In the rows, zero is written as 128.
One turn sends every row of this set to another row. A few are shown first. Where does it send the rows asked after them?
posof: [135 134 106 129 128 159 129 177 125 134 177 125 141 103 128 126 146 125
 113 132 161 108 112 112 142 138 150 115 104 122 153 121 143 114 112 115]
kuvu: [123 132  95 128 102 138 128 160  95 142 134 137 137 110 125 130 155 128
 146  98 124 120 120 159 156 134 127 121 148 151 109 125 124 100  88 130]
Lozor: [108 137 101 132 135 121 124 132 127  92 116 123 145 132 118 143 129 105
 115 120 132 120 128 139 144 124 113  93 162 109  84 148 109 135 110 139]
luzi: [114  97 112 130 128 130 124 151 116 156 155 120 141 122 110 121 137 141
 148 173 120 114 144  92 126 141 115 134 133 104  94 123 140 127 140 105]
rel: [104 131 147 153 138 123 152 114 104 135 156 126 164 111 149 126 124  97
 123 150 113 105 144 120 100 110 152 124 106 119 118 161 123 109 122 115]
Liv: [104 142  93 137 109 127 155 113  94 151 125 118 140 111 126 119 118  84
 149  90 123 126 146 107  93 145 147 119 150 153 149 139 146 125 127 148]
Fuzod: [136 118 106 102 173 133 106 118 156 114 153 144 138 124 117 139 147 120
 143 109 136 111 131 105 129 139 140 122 143  95 138 137 140 147 118 125]
zim: [125  96  95 134 135 116 141 130 113 161 155 131 136 116 115 136 128 113
 161 184 118 128 147  97 130 131 136 133 128  99  96 144 135 120 133  98]
Gunos: [138 135  97 134 123 158 119 181 119 133 177 133 147 103 123 129 145 133
 110 113 152 121 125 114 141 126 160 121 102 122 146 145 143 100 115 129]
ruka: [108 116 127 140 143 108 160 142 100 137 148 119 151  96 137 149 113 101
 146 126 126  99 152 130 101 115 138 132  94 107 131 170 136 104 137 126]
seg: [121 150  93 124 118 130 157 112 101 141 118 134 150  99 130 128 124  74
 141  99 139 136 128 108  97 131 137 121 142 149 161 148 145 117 112 156]
sapad: [139 135 105 104 165 121 105 119 145 115 170 146 130 121 121 133 147 120
 140 127 155 112 133 119 142 140 136 131 133  89 130 145 151 148 132 130]
Kevep: [135 140 121 118 124 167 119 165 120 141 177 119 150 103 125 128 135 140
 111 115 161 110 131 118 146 146 157 122 103 136 135 149 135 121 132 126]
vina: [119 155  78 130 117 123 161 112  96 132 132 140 137 109 121 137 116  73
 137  91 141 124 127 120 113 132 153 118 145 144 152 164 138 120 106 149]
fuseg: [109 116 126 153 137 115 150 139 124 139 145 149 145 108 144 142 122 101
 141 142 120 111 134 126 100 115 142 142  93 126 140 177 148 102 144 123]
laz: [ 97 120  80 110 112 113 127 136 128 123 109 108 117 118 132 132 114 143
 158 121 132 154 142  88 116 148 153 105 150 134 116 139 143  98 123 104]
tavov: [150 136 112 103 157 136  96 120 135 126 146 142 130 130 118 124 154 126
 135 114 145  89 149  99 137 139 140 128 140  95 123 131 135 154 122 124]
Leveg: [116 118 151 149 131 115 168 138 105 132 167 138 149 104 142 141 126  98
 135 135 117 104 133 138 126 100 124 143 103 118 127 160 135 114 128 131]
toza: [146 147 109 112 167 130 107 122 143 108 157 139 127 120 119 143 144 120
 148 119 136  85 133 114 126 142 132 125 123  88 132 135 133 150 133 136]
Zon: [139 136  86 133 114 126 125 153  80 144 131 136 148 104 128 120 151 117
 129 113 124 101 126 169 152 135 128 125 146 141 120 134 112 115  86 134]
nopu: [125 157  88 152 107 128 165 121 101 162 125 132 127 105 117 125 109  86
 144 110 144 135 137 108 108 135 139 111 126 150 145 141 160 110 114 153]
berev: [111 153  88 118 108 111 169 119 109 150 132 128 125 105 126 120 109  91
 153 101 148 132 150 121 113 137 145 110 134 133 156 144 142 109 118 164]
mak: [121 140  99 131 138 153 127 183 120 135 184 122 134 108 131 118 143 135
 121 110 158 103 117 114 146 142 156 118 108 127 141 148 139 115 112 143]
Zavup: [108 109  97 127 133 132 154 130 120 159 147 141 128 122 121 129 123 128
 162 182 132 121 150  97 119 117 111 134 141 101  96 130 142 129 151 119]
Kug: [126 114 118 137 125 138 122 120 114 161 140 113 142 116 114 113 124 113
 145 189 117 142 147  91 129 124 124 130 135 109 105 124 122 131 126 109]
pavef: [128 138  96 130 102 140 127 158  86 139 125 127 149 103 110 123 138 123
 130  96 115  97 128 155 149 131 120 109 151 147 111 114 126  95 104 132]
Metam: [115 128 113 125 131 133 129 139 109  88 106 133 132 116  94 166 135 119
 126 117 142 116 130 128 136 133 101 109 160 113  91 140 112 142 116 127]
vipe: [123 144  97 119 110 142 166 107 102 159 138 133 151 105 144 109 126  70
 137 115 138 128 141 111  98 134 155  99 144 141 134 157 138 130 111 152]
Lusi: [109 121 103  99 105 131 116 116 122 131 105 127 154 111 141 117 106 124
 148 140 131 153 119  82 118 155 158  99 148 153 117 147 125 116 125 112]
Gir: [124 139 120 129 128 133 126 134 115  81 102 133 139 122 111 135 135 131
 124 109 149 125 137 131 138 137 113  94 161 111 103 157 111 140 105 139]
gelo: [102 130 133 161 110 117 158 142 109 131 149 144 163 108 141 132 123  90
 145 139 125 115 139 118 107 106 138 118  91 105 142 158 133 101 135 130]
kun: [110 127 106 111 118 119 150 116 132 128 124 119 131 107 132 132  94 150
 157 140 140 148 119  86 114 148 154 104 163 144 104 130 140 118 132 112]
kasef: [112 129 113 117 146 123 134 131 118  84 114 115 141 111 114 143 125 121
 130 115 141 109 126 135 145 137  97 104 174 115  93 148 124 142 123 135]
Nokeb: [139 134 113 127 133 149 127 185 123 134 170 121 149  96 149 125 141 144
 109 129 157  95 117 111 148 121 153 123 110 124 134 142 124 124 113 132]
kubev: [126 107 109 129 138 137 138 137 115 150 155 125 132 115 115 109 128 134
 158 185 112 123 141  93 122 122 118 127 135 104  87 136 148 114 121  99]
Dosut: [101 119 140 144 137 123 157 141 102 142 151 152 165 104 138 130 125  83
 137 141 125 101 132 120 112 101 128 135 105 115 123 168 142 104 117 124]
lami: [113 139  88 108 121 132 126 116 120 116 112 120 131 110 120 115 105 148
 141 144 136 147 118  77 106 159 145 106 155 149 125 129 142 108 120 112]
kamup: [118 147  80 111 108 132 119 129 136 119 112 122 140 115 117 122 116 146
 162 125 139 147 116  81 111 156 149  94 160 127 118 129 139 108 123 116]
buto: [130 143  96 130 111 140 133 164  74 127 136 126 150  92 120 120 146 114
 139 107 107 107 123 160 150 140 131 128 133 146 107 125 130 102 102 117]
sus: [104 137 114 118 139 127 142 134 109  86 116 141 144 111  95 130 120 116
 130 109 134 124 129 134 140 130 104 105 167 113  89 145 117 148 109 147]
von: [118 110 111 130 116 115 134 143 117 164 146 121 122 108 109 139 120 130
 157 171 131 122 154 106 116 112 117 121 130  91  96 113 147 125 134 101]
Lagor: [137 145  95 124 104 136 133 152 101 142 140 121 151 103 114 123 137 119
 128 113 110 108 132 156 173 129 138 124 140 158  98 128 109 101 105 138]
Dokoz: [139 137 109 112 151 142  93 111 141 128 159 135 141 138 130 139 151 113
 135 113 150 112 134 124 123 143 132 109 135  85 126 139 146 158 136 126]
filol: [100 132  86 124 123 125 136 117 111 116 107 120 142 120 136 131 103 147
 168 123 128 137 132  81 114 149 144 107 147 145  98 136 147  94 129 113]

Zavup moves to fuseg
sus moves to Fuzod
Now these:
vina moves to kamup
Lagor moves to Lozor
lami moves to kubev
kasef moves to sapad
laz moves to von
gelo moves to Liv
Lusi moves to Kug
toza moves to mak
Zon moves to Gir

